In the data rows, the value 128 means zero.
Some points:
[123  98 105 158 126 122 150 137 166 142 109 108 117 149 122 132 102  92
 110 150 130 140  98  95 103 120 144 105 132 142 121 104]
[138  90 105 116 113 116 115 133 114 142 159 136 155 145 162 125  90 145
 131 137  95 121 111 107 126 101 132 162 125 164  82 137]
[157 134 154 121 103 114 152  78 100 104 110 123 108 140 143 144 128 143
 140 146 150 112 133 159 131 118 144 132 137 131 123 140]
[106 110 129 154 139 104 153 147 128 131 122 116 127  93 142 132  96 104
 113 184 116 100 107  88  92 128 153 134 118 125 137 107]
[130 104 112 112 133 161  96 143 127 123 142  62 147 179 137  99 136 135
  87  97 158 115  83  97 137 126 103 123 131 133 137 123]
[112 164 170 134 140 184 106 143 111 159 122 101 130 126 186 134 160 124
 167 131 156 152 130 155 142 136 154 125 137 170 104 110]
[153 177  95 124 100 103  92 126 117  80 106 107 137 132 146 113 105 111
 111 150 137 118 137 154 145 126  94 180 131 162 123 106]
[126 132 131  92 150 159 107 117  79 200 116 154 151 110  65  97 118 166
 118 119 109 138 117 109  98 156 149 163 124  80 103 154]
[107 146  95 131 151  86 120 158 132 138 119  65 129 118 126 123 110  72
 146 103 121 132 133 109 121 139 125 110 105 142 144 143]
[173  94 109 104  90 166 159 158 162  89 121 105 110  91 155  97  90 136
 125 155 146 120 157 164 140 153 147 137 165  72  98  90]
[139 124 131 115 158 121 134 133 124 118 116 163 150 122 111 139 133 122
 162 144 158 156 128 118 140 152 149 123 154  99 145 151]
[129 159 147 170 147 195 143  88 184 141 134  74 140 106 124 122 130 117
 110 141  90 165 139 134 110 133 101 175 107 107 122 148]
[102 113 105  88 150 139 166 119 158 160  86 103 157  96 131 162 168 159
  86  97 144  84  75 149 168 146 104 129 122 163 157 132]
[111 129 134 115 119 139 132 141 145 142 144 153 165 136 154 110 136 127
 131 132 142 105  91 156 142 128 140 112 129 132  86 108]
[ 75  82 104 156 118  76 128  98 108 138 111 156  97 101 121 104 114 151
 110 124 140 148 138 158 136 162 138  93 127 166  99 128]
[151 125 147 146 121 125  87  90 129 116 124 141 134 131 139 140  76 129
 111 106 166 139  78 110 108 141 159 133 164 122 126 115]
[130 107 177 149 135 152 109 155 144 147 122 123 105 145 134 115 103 120
 139 128  94 179 100 123 111 131 118 167  94 133 164 127]
[120 139 141 120 122 122 121 114 126 148 106 135 143 105 129 138 149 130
 101 122 110 113 158 110  66 152 128 127 177 103 138 110]
[ 79 119 118  95 138 135 122 125 139  86 111 156 159 158 188 136 124 117
 159 139 102 151 172 153  69 193 115 106 133 148 125 159]
[166 115 139 158 107 101 146 170 126 150 112 128 121 148 138 113 158 135
 136 114 114 131 122 118 139 109 138 159 106 155 107 118]
[146 119 124 140 122  96  92 118 143 130 137 120 121 119 107 165 146 154
 139 117 139 152 124 109 133 144 115 143 137 143 167 143]
[156 150 148 118 121 101 137 129 151 123 112 144 125  85 133 155 145  54
 134 118  78  95 106 151 144  98 110  93 109 128 126 138]
[ 95  91 129 111 124 125  93 127 138 128 136 106 118  88 106 102 127 118
 116 150 139 146 141 148 150 143 151 114 118 120 141 100]
[136 119 124 132 119 127 145 144 105  95  99 114 119 117 120 130 117 156
 135 118 146 138 133 109 121 118  99 115 126 138 143 141]
[101 166  98 161 109 150 120 138 114  91 153 152 138 154 159 110 142 150
  61 123 112 136 164 145 167 145 115 150 133 138 171 136]
[104 127  93  97 137 143 141 161 163 116 149 141  92 151 137 105 140 110
 134  95  86 115 137 127 130 136 147 110 168 132 173 127]
[150 137 115 112  93 116  98 135  99 114 152 104 129 125 140 126 158 136
 127 136 124 139 139 144 128 110 164 119 121 123 135 163]
[130 139 111 136 129 122 146 142 120 143  98 116 167 120  86 126 122 154
 150 155 144 116 140 100 125 141 141 147 152 187 123 126]
[165 135 102 160 138 153 147 128 138  93 134 151 149 115 121 126 109 134
 110 147 157 100 126 103 149 153 114 103 136 142 129 151]
[100 131 138 156  62 159 125 118 144 115 171 147 126 147  80  97 153 125
 163 139 179 119 140 126 106  88  97  79 133 103 150 169]
[156 131 103 152 140 114 130  69 143 149  99 102  87 140 118 112 130 130
 135 131 133 118 141  95 144 123 115 142 102 132 133 150]
[ 94 143 125 122 144 134 111 126 148 152 146 162 130 148 150 136 114 149
 138  98 146 125  95 139 162 144  91 129 153 126  93 105]
[128  87  99  77  96 145 134 179 128 129 122 143  91 130 124 164 155 132
 104 122 105  91  93 114 128 159 127 113 139 155 135 167]
[106 150 165 112 108 113 180 161 124 108 156 131 113 144 115 132 104 178
 154 145 155 138 131 113 114 184 139 153 119 140 159 120]
[122 141 128 131 132 106 109  98 112  92  79 103 138 135 138 111 136 115
 105 170 125 134 126 157 138 126 133 135 166 125 126 131]
[144 118  77 138 111 180 159  83  79 175 108 136 138 135 157  65 111 102
 151  87 144 111 107 139 105 147 102  94 103 123 129 121]
[153 144 143  85  77 129 120 114  78 114  99 113  99 165 146 141 107 130
 140 123 139 112 127 150 126 112 144 154 126 140 133 143]
[152 154 163 157 163 128 170 133 128  90 165 135  98 105  95 160 163 113
 113  81 173  95 165  95 105 115 159 113 170 131  91 101]
[ 82 159 142 115 144 133 160 111  85 142 135  72 124 154 153 157 152 145
 102 135 132 128 135 125 103 122 144  92 111 122 121 113]
[108 155 150  99 104 102  91  90 116  91 150 161 143  88 148 105 110  91
  94  63 142 140  97  79 127 137 131 149 103 131  92 133]
[ 91 121 115 101 132 120 159 120 130 131 137 102  95 120  84 125 123 123
 105 146 134 157 148 160 161 153 146 140 111 139  80 148]
[133 118 148 123 132  96 109 144 126 127 122 135 124 129 153 116 121  73
 106 121 130 169 112 137 122 121 140 106 117 114 133 133]
[144 147 130 121  97 120 109 107 137 157 104 131 117 109 147 151 173 149
 129 152 107 136 130 120 129 127 142 125 155 128 169 147]
[129 137 151 132 127 117 150 148 122 119 151 114 147 162 106 156 162 119
 122 118 102 143 125 130 112 144 121 165 121 119 114 137]
[152 114 115 133 170 133 146 118 116  89 140  89 132 126 147 142 168 200
 109 103  95 149 125 128 122 126 164  79 115 117 104  72]
[111 111 128 127 114  97 128 115 101 124 121 136 162 175  68 130 124  87
 108 116 116 112 133 147  82 114 150 163 153  97 132 113]
[103  87 148 154 133 150 122 133 147 101  83 167 137 136 132 153 164 142
 129 124 150 108 112 135 119 125 132 135 107 119 112 106]
[115 159 112 170 166 120 147 168 113 103 126 127 166 123 127 111  84 133
 140 111 130 118 124 119 177 109 132  98 141 119 163 164]
[128 112 143 100 134 138 101 140 153 118 112  94 107  99 103  76 130 145
 120 148  76 123 131 113 124 105  64 128 204 111 104 111]
[ 97  99 116 143 150 109 123 145 101 147 158 121 168 132 140 143 135 129
 156 148 104  98 134 139 138 128 107 135 113  80 120 112]
[113 120 181 126 156 130 176 138 118 116 102 142  91 173 123  94 103 121
 147 140 121 153  79 142 163  80 121 134 144 126 157 140]
[145 157 154 157 142  91 127 108 152 147 127 111 123 129 134  87 151 147
 136 101  98  75 123 174 117 118 105 116 115  91 106 176]
[ 96 100 105 129 120 116  95 100 134 135 125 136 104  93  88 136 155 128
 119  99 132 167 141 147 165 123 160 116 119 117 181  96]
[145 142 157  54 170  77 119 103 166 139 159 147 168  98 108  78  87 185
 139 154 169 148 154 165  91  92  78 123  83 168 169  88]
[120 121 108 164 170 133 139 114 126 110 144 148  88 109 143 132 133 120
 143 136 138 139 118 177 120 111 119 162 122 172 149 152]
[127 114 102 165 190 127 134 140 158 119 104 133 140 153 110 109  87 122
 102 114 138 152 116 103 105 124 163 125 125 122  99 170]
[120 161 148 141 129 137 164 148 115 157 105 156 129  90 132 125 146 128
  96 111 141 132 163 124  95 104 119 151 173 158 109 128]
[109 154 160 137 110 100 116 120  94 118 155 151 152 136 139  96 149 100
  97 117 130 112 133 108 119 129 130 139 156 114 117 103]
[112  85 125 159  99 110 100 102  90 105 169  99 114 106 113 131 129 144
 135 102 135 147 152 130 146 155 125 133 118 159 125 137]
[142 128 139 151 103 115 130 159 149 135 131 120 140 116 165 129 119 144
 155 110  93 124 151 106 136 120 145 140 103 137 120 139]
[103 128 100 109 143 160 120 145 130 151 165 138  89  96 112 133 118 114
 153 121 141 105 128 110  78  82 106 163 143 138 108  96]
[150 134 153 168  98 116 128 188 163 179 106 116 112 177 133 140  63 165
  60  50 124 116 168 179 101 115 119 103 104 102 143 127]
[131 118 153 123 122 134  94 147 155 162 153 129 118 129 124 162 117 125
 112 167 144 132 132 157 155 121 150 137 134 133  83 170]
[134 124 115 150  67 112 174 139 139 113 144 133 182 131  83  94 163 146
 168 115  84 157  83 125 121 116 112 123 135 132 124 119]
[139 100 130 148 139 160 111 125 153 139  88 145 154 142 122 109 170 134
 139 162 148 145 156  95 145 141 147 129 135 150 112 159]
[145 143 103  84  98 151 132  98 169  87  97 109 150 124 157 185 103 140
 141 118 145 177  95 109  84 110 113  99  82 100 131 138]
[ 81 105 123 175 119 110 125 124 143 111 111 134 144 122 126 173 141 125
 157 150 125  99 126 125 131 140  91 144 102 105 101 115]
[112 158 101  81 105 143 158 151 126 133 109  96 101 125  83 112  89  86
 154 138 154 136 155 136 172 146 160 151 114  89  95 102]
[121 114 129 116 110 109  99 106  93 120  85 125 120 159 105 145 121 116
 128 144 108 151 137 138 154 144 103 122 158 111 132 112]
[177 126 145 126 128 173 123 123 128 134 141 154 132 140 101 145 127  91
  85 155 129  91 132 121 123 177  87 107 109 163 159 100]
[113 159 111 123 162 157 119 134 124 112  92 138  67 151 141 158 154 123
 161 112 136 151 125 123 120 131 102 120  97 106 106 109]
[138 146  85 136 136 107 128 134 107 144 131 133 149 139 138 150 140 124
 120 112 161 114 169 147 151 156 109 170 128  85 163 123]
[142 168 106 146 115 103  84 121 124 163 144 143 125 159 106 148 118 122
 161 152 144 150 158 133  99  93  95  48 148 158 111 125]
[198  86 140 118 136  97 130 129 167 139 140 145 138 126 124 162 155  94
 128  97 165 141 144 172 133 148 129 161 142 118 111 125]
[130 131 171 156 121 128 103 123 119 142 123 145  85  91 158 146  71 169
 157 135 112  83 120 101 142 128 133 118 138  76 155 153]
[115 156 124 115  82 127 135 113 167 171 161 124 153 103 147 155 121 123
 142 144 129 150 114 140 154 123 168 132 164 127 115 157]
[158 152 131 148 112 123 145 138 120 162 127 148 101 111 156  79 155 119
 163 143 129 161 122 108 143 160 144 121 126 122 153  65]
[138  98  83 126 170 133 133 116 108 127 150 139 129 151 178 127 150 122
 126 152 147 137 124 141  96  93 178 145 158 123 180 135]
[143 170 138 120 151 142 118 138 130 142 174  86 131 123  90 145 134 105
 147 155 118  97  64 151 101 153 134 123 131 154 163 138]
[143 172 118 117 137 128  57 139 175  95  97 168 131 164  76 108 135 178
 158 120  89  68 131 136 131 122 199 128  87 146 110  92]
[153 103 114 121 140 145 127 163  85  88 115 112 102  68 121 103 139 145
 135 123 130 117 130 158 105 122 107 117 118 137 131 163]
[ 78 128 128 149 113 180 117 135 120 121 143 146 119  92 122 136 126 112
 112 151 142  96 114 123 121  76 156 160  80 125 149  97]
[124  65 204 102 160 169 119  92 122 112 120  85 178 143 123 132  94  83
 178  74 102  92 189 108 176 121 144 107 139 181 147 134]
[144 152 136 125 151 157 144  88 105  94 167 162 107 124 115 151 112 114
  94 127  79 156 120 104 139 130 109 103 128 135 118 126]
[112 124  83  96 113 108 191  79 154 151 146 149  99 147 158 139 113 136
 143 116  94 106 158  92 156  88 126 158 142 129 137 119]
[143 119 150 103 128  88 144 134 143 123 134 123 114 162 154  93 175 116
  95 173 179 118 144  60 137 114 104 115  71  89 127 164]
[125 106 130 143 155 114 131 103 131 141 182 136 130 169 143 127 124 155
 154 157 104 121 114 131 151 140 123 136 133  91 117  80]
[159 142 141 120 124 152 142 137  84 131 130 170 169 102 110 167 109 110
  87 155  84 134 142 128 154  95 132  85  80 136 125 112]
[142 122 132 112 153 128 123 175 100 137 109 115 156 109 134 156 136 156
 139 137 144 163 135  96 150  75  90 123 138  97 106 144]
[142 129 134 107 155 132 124 136 114 157 167 155 105 130 129 125 139 125
 133 128 117 124 110 136 124 157 114 115 119 127 136 162]
These points spread out most along one direction. How far along it is each point below, from 0 to 99? 50 is the average, and the first point above lies past it. One standard deviation of the points above along it is 16.
[150 134 153 168  98 116 128 188 163 179 106 116 112 177 133 140  63 165
  60  50 124 116 168 179 101 115 119 103 104 102 143 127] -> 88
[139 124 131 115 158 121 134 133 124 118 116 163 150 122 111 139 133 122
 162 144 158 156 128 118 140 152 149 123 154  99 145 151] -> 36
[121 114 129 116 110 109  99 106  93 120  85 125 120 159 105 145 121 116
 128 144 108 151 137 138 154 144 103 122 158 111 132 112] -> 24
[112 158 101  81 105 143 158 151 126 133 109  96 101 125  83 112  89  86
 154 138 154 136 155 136 172 146 160 151 114  89  95 102] -> 15
[133 118 148 123 132  96 109 144 126 127 122 135 124 129 153 116 121  73
 106 121 130 169 112 137 122 121 140 106 117 114 133 133] -> 53
[156 131 103 152 140 114 130  69 143 149  99 102  87 140 118 112 130 130
 135 131 133 118 141  95 144 123 115 142 102 132 133 150] -> 53
[ 97  99 116 143 150 109 123 145 101 147 158 121 168 132 140 143 135 129
 156 148 104  98 134 139 138 128 107 135 113  80 120 112] -> 52
[157 134 154 121 103 114 152  78 100 104 110 123 108 140 143 144 128 143
 140 146 150 112 133 159 131 118 144 132 137 131 123 140] -> 32
[115 159 112 170 166 120 147 168 113 103 126 127 166 123 127 111  84 133
 140 111 130 118 124 119 177 109 132  98 141 119 163 164] -> 69
[ 91 121 115 101 132 120 159 120 130 131 137 102  95 120  84 125 123 123
 105 146 134 157 148 160 161 153 146 140 111 139  80 148] -> 15
[107 146  95 131 151  86 120 158 132 138 119  65 129 118 126 123 110  72
 146 103 121 132 133 109 121 139 125 110 105 142 144 143] -> 59
[144 147 130 121  97 120 109 107 137 157 104 131 117 109 147 151 173 149
 129 152 107 136 130 120 129 127 142 125 155 128 169 147] -> 41
[198  86 140 118 136  97 130 129 167 139 140 145 138 126 124 162 155  94
 128  97 165 141 144 172 133 148 129 161 142 118 111 125] -> 37
[ 96 100 105 129 120 116  95 100 134 135 125 136 104  93  88 136 155 128
 119  99 132 167 141 147 165 123 160 116 119 117 181  96] -> 16
[144 152 136 125 151 157 144  88 105  94 167 162 107 124 115 151 112 114
  94 127  79 156 120 104 139 130 109 103 128 135 118 126] -> 65
